In the rows, zero is written as 128.
Each named turn below is shown by a few rows before and after it. Which turns, in which order, take the first row of each later pair to the second? The first pair is answered.
pibol (before -> after):
[100  73 144 158  82 117 142 119 134 176 134 143 134 171 209 169 156 138
 102  66 105 151]  ->  [ 68  74 107 185 113 115 139 101 134 197 164 131 111 196 195 134 141 155
 128 139 112 138]
[139 120 164 107 141 123 133 123 123 109 122 128 131 118 108 124 127 129
 108 119 128 114]  ->  [133 112 170 109 130 119 127 123 122 116 123 127 133 123 126 131 128 127
  96 105 128 117]
[134 125 140 128 116 120 134 126 136 123 126 137 141 127 136 144 138 123
 126 111 125 142]  ->  [127 118 132 131 120 114 125 124 142 140 127 134 144 139 149 142 133 127
 124 118 120 141]
Gopi (before -> after):
[102 123 125 151 138 102 110 127 136 139 129 142 136 137 145 132 100 140
 129 148 128 128]  ->  [110 138 117 141 158 114 115 122 126 124 113 138 125 128 137 124 107 147
 138 156 135 120]
[141 138 106  88 181 143 144  75  73 116 107 109  98 103 169  89 115 154
 129 173 148  93]  ->  [140 113 131  79 132 115 127  86  66 135  94 122 120 105 231 123 126 141
  97  99 129 107]
[126 163 124 127  91  97 144 173 114 119 110 132 102 125 169 133 130 131
  86  76 119 149]  ->  [114 148 111 159  85  78 159 160 143 143 160 123 101 146 139 124 103 129
  85 115 125 158]
Tidi (before -> after):
[106 115  98 139 161 132 108 134 113 157 126 116 116 146 146 117 122 156
 136 162 154 128]  ->  [111 106 109 154 130 113 115 138 129 168 148 120 137 161 133 131 116 142
 127 146 147 146]
[126 126 124 137 134 142 143 120 138 116 152 122 119 130  81 127 120 125
 140 167 141 120]  ->  [128 119 126 136 132 141 143 124 142 111 154 123 123 131  80 126 116 118
 135 165 137 119]
[147 134 144 153 128 136 165 149 169 100 123 137 127 136  97 147 147  96
 135 136 151 136]  ->  [150 146 144 146 146 152 164 146 151  93 106 135 115 126 101 144 156 109
 145 138 156 126]
[151 139 175  92  69 128 169 146 161  74 126 147 188 138  90 135 134 112
 104  69 111 105]  ->  [146 166 163  70 118 169 160 137 138  55  82 143 152 113  96 115 153 128
 125  90 112  86]
Pairs:
Between the rows of a pair lie two turns.
[135  97 136 123  93 125 118 152 135 115 138 139 131 113 132 172 157  89
 127  64  88 150]  ->  [129  89 125 148  82 113 119 144 151 131 165 132 134 132 116 168 138  86
 124  90  92 156] => Tidi then Gopi
[ 92 132 108 143 143 121 128 116 134 172 154 125 128 156 137 111 113 130
 137 172 128 140]  ->  [130 170 135  97 162 163 130 121 102 117  88 128 120 107 144 111 147 131
 146 126 129 131] => pibol then Gopi
[142 142 123 108 145 149 136 127 126 100 104 133 126 114 127 116 134 124
 139 125 124 121]  ->  [114 117 124 125 113 114 115 137 124 144 127 140 147 140 165 128 128 120
 113 110 108 135] => Gopi then pibol
[161 114 185 119  75 133 148 134 164  95 121 126 165 113 120 152 137 104
  87  63 111 144]  ->  [137 113 180 102  98 136 116 136 133 109  89 140 144 112 180 147 155 127
  82  54 101 125] => Tidi then pibol
[173 144 181  90 142 172 147  95 115  72 116 138 182  69 136 123 163  92
 140  80 108  98]  ->  [122  86 166 143  81  96 129 107 144 157 191 142 203 138 177 149 133  88
 105 100  94 127] => Gopi then pibol
[150 114 139 135 110 118 139 146 141 129 128 141 146 126 124 138 125 132
 122 107 122 150]  ->  [135 123 125 146 129 124 142 135 142 140 143 133 129 134 105 111 109 140
 140 159 132 132] => pibol then Gopi
[112 134 107 155 163 130 134 104 138 151 151 124 128 127  98 103 117 138
 158 185 160 117]  ->  [123 126 148 122 118 113 103 137 110 146  95 149 148 107 185 150 157 126
 125  82 134 122] => Gopi then Gopi
[124 174 141  94  76 132  84 142  83 115  76 125 130 123 147 110 161 128
  86 135 129 103]  ->  [110 159 112 139  62 108 101 128 122 146 146 111 138 155  95  91 125 124
  91 194 145 120] => Gopi then Gopi
[125  95 131 105 127  92 115 123 122 140  72 137 125 120 207 156 145 110
 101  58  81 105]  ->  [ 98  84  84 165 141  76 144  93 174 166 168 120 119 164 112 120  92 116
 123 175 103 108] => Gopi then pibol
[148 105 161 120  91 117 120 155 127 102 120 135 148 101 121 144 123 109
 101  71 123 124]  ->  [144 124 138 141 140 133 141 129 148  87 151 117 126 114  59 104 107 114
 133 150 143 104] => Gopi then Gopi
[135 108 155  99 131 136 108 162  89 106  79 155 119 111 202 143 169 137
 115  70 106  94]  ->  [ 82  74 115 164 109  78 111 150 121 178 167 149 121 172 187 127 123 138
 101 142 121 103] => pibol then Gopi
[123  92 146 147  57  81 129 155 159 152 170 121 170 147 137 160 116 100
  92  85 133 172]  ->  [115 141  88 149 169 143 146 106 148 131 159 100 110 142  72  84 107 133
 151 218 154 130] => pibol then Gopi
[127 114 101 149 135  83 120 107 131 159 116 139  93 153 131 117 130 151
 137 143 148 102]  ->  [150 128 122 118 146 108 121 110 117 127  77 144  94 126 137 123 148 144
 139 112 142  99] => pibol then Gopi
[154 105  78 117 126 160 121  99  96 151 150  76  91 176 146  80 139 157
 139 207 123 102]  ->  [156  88 110  97  76 137  98 120  81 159 119  97 119 173 217 119 163 145
 110 116  99 113] => Gopi then Gopi
[ 92 100 115 155 100 128 128 117 130 146 155 120 125 118 128 117 138 120
 129 151 114 114]  ->  [103 110 122 127 118 157 121 117 107 121 112 127 109  93 138 117 158 128
 141 126 106  99] => Gopi then Gopi
[ 65 152 154 117  66 131 122 134 103 164  72 154 158 142 167 135 136 134
 113  78  88 132]  ->  [ 56 156 110 158  93 125 156 111 143 176 150 131 146 170  83  93  97 133
 136 181 107 127] => Gopi then pibol
[149 148 133 117 101 131 136 163 132 104 109 119 151 110 102 116 150 116
 137 107 130 126]  ->  [146 136 124 134  95 113 139 167 146 115 143 117 147 123  85 110 130 110
 132 128 131 133] => Gopi then Gopi
[137 121 122 121 139 141 117 144 112 123  89 141 150 114 165 139 131 120
 114 131 126 122]  ->  [125 117 108 147 132 124 126 136 143 143 137 134 150 136 128 129 110 119
 121 178 137 122] => Gopi then Gopi
[179  85 161 168  96 140 131 163 112 111 109 140 151 110 189 117 123  95
  60 120 142 126]  ->  [171  86 137 198 107 130 149 145 146 119 157 125 143 130 133  97  94 103
  76 184 158 121] => Gopi then pibol
[ 99 166  80 124 169 133 142 106 107 114  83 140  76 112 119 130 130 147
 142 168 140 113]  ->  [ 85 124 103 147  89  69 131 132 120 158 119 152 118 139 168 174 115 134
  99 112 117 144] => Gopi then Gopi
[131 116 145 130 103 105 149 146 144  99 162 101 161 124 119 141 100 127
 116 115 131 145]  ->  [140 139 141 108 146 145 150 142 128  73 124  99 141 103 107 123 114 130
 139 123 132 123] => Gopi then Gopi
[107 130 120 152 162 140 150 108 149 134 137 131 117 125  92 109 128 110
 145 165 153 138]  ->  [144 129 153 133 136 148 150 120 143 105 111 134 143 104 102 132 147  95
 128 102 140 146] => pibol then pibol
[ 97 149  93 154 183 142 129 110 129 173 130 129 100 176 149  77 125 164
 154 192 130 103]  ->  [123 169 114 113 190 166 117 120 102 137  68 141  92 138 181  85 161 164
 151 136 124  92] => Gopi then pibol
[100 118 139 148  71  79 118 133 126 150 158 133 140 172 137 138 110 132
 123 140 108 128]  ->  [114 159 116 124 141 137 128 119 107 106 114 125  99 143 110  93 125 155
 162 189 122  96] => pibol then Gopi
[106 132 105 152 161  99  92 122  97 155 113 135  89 150 162  96 118 158
 124 179 137 130]  ->  [161 164 133 120 176 143 123 120 102  87  78 125  87 106 109  95 130 144
 138 153 147 129] => pibol then pibol
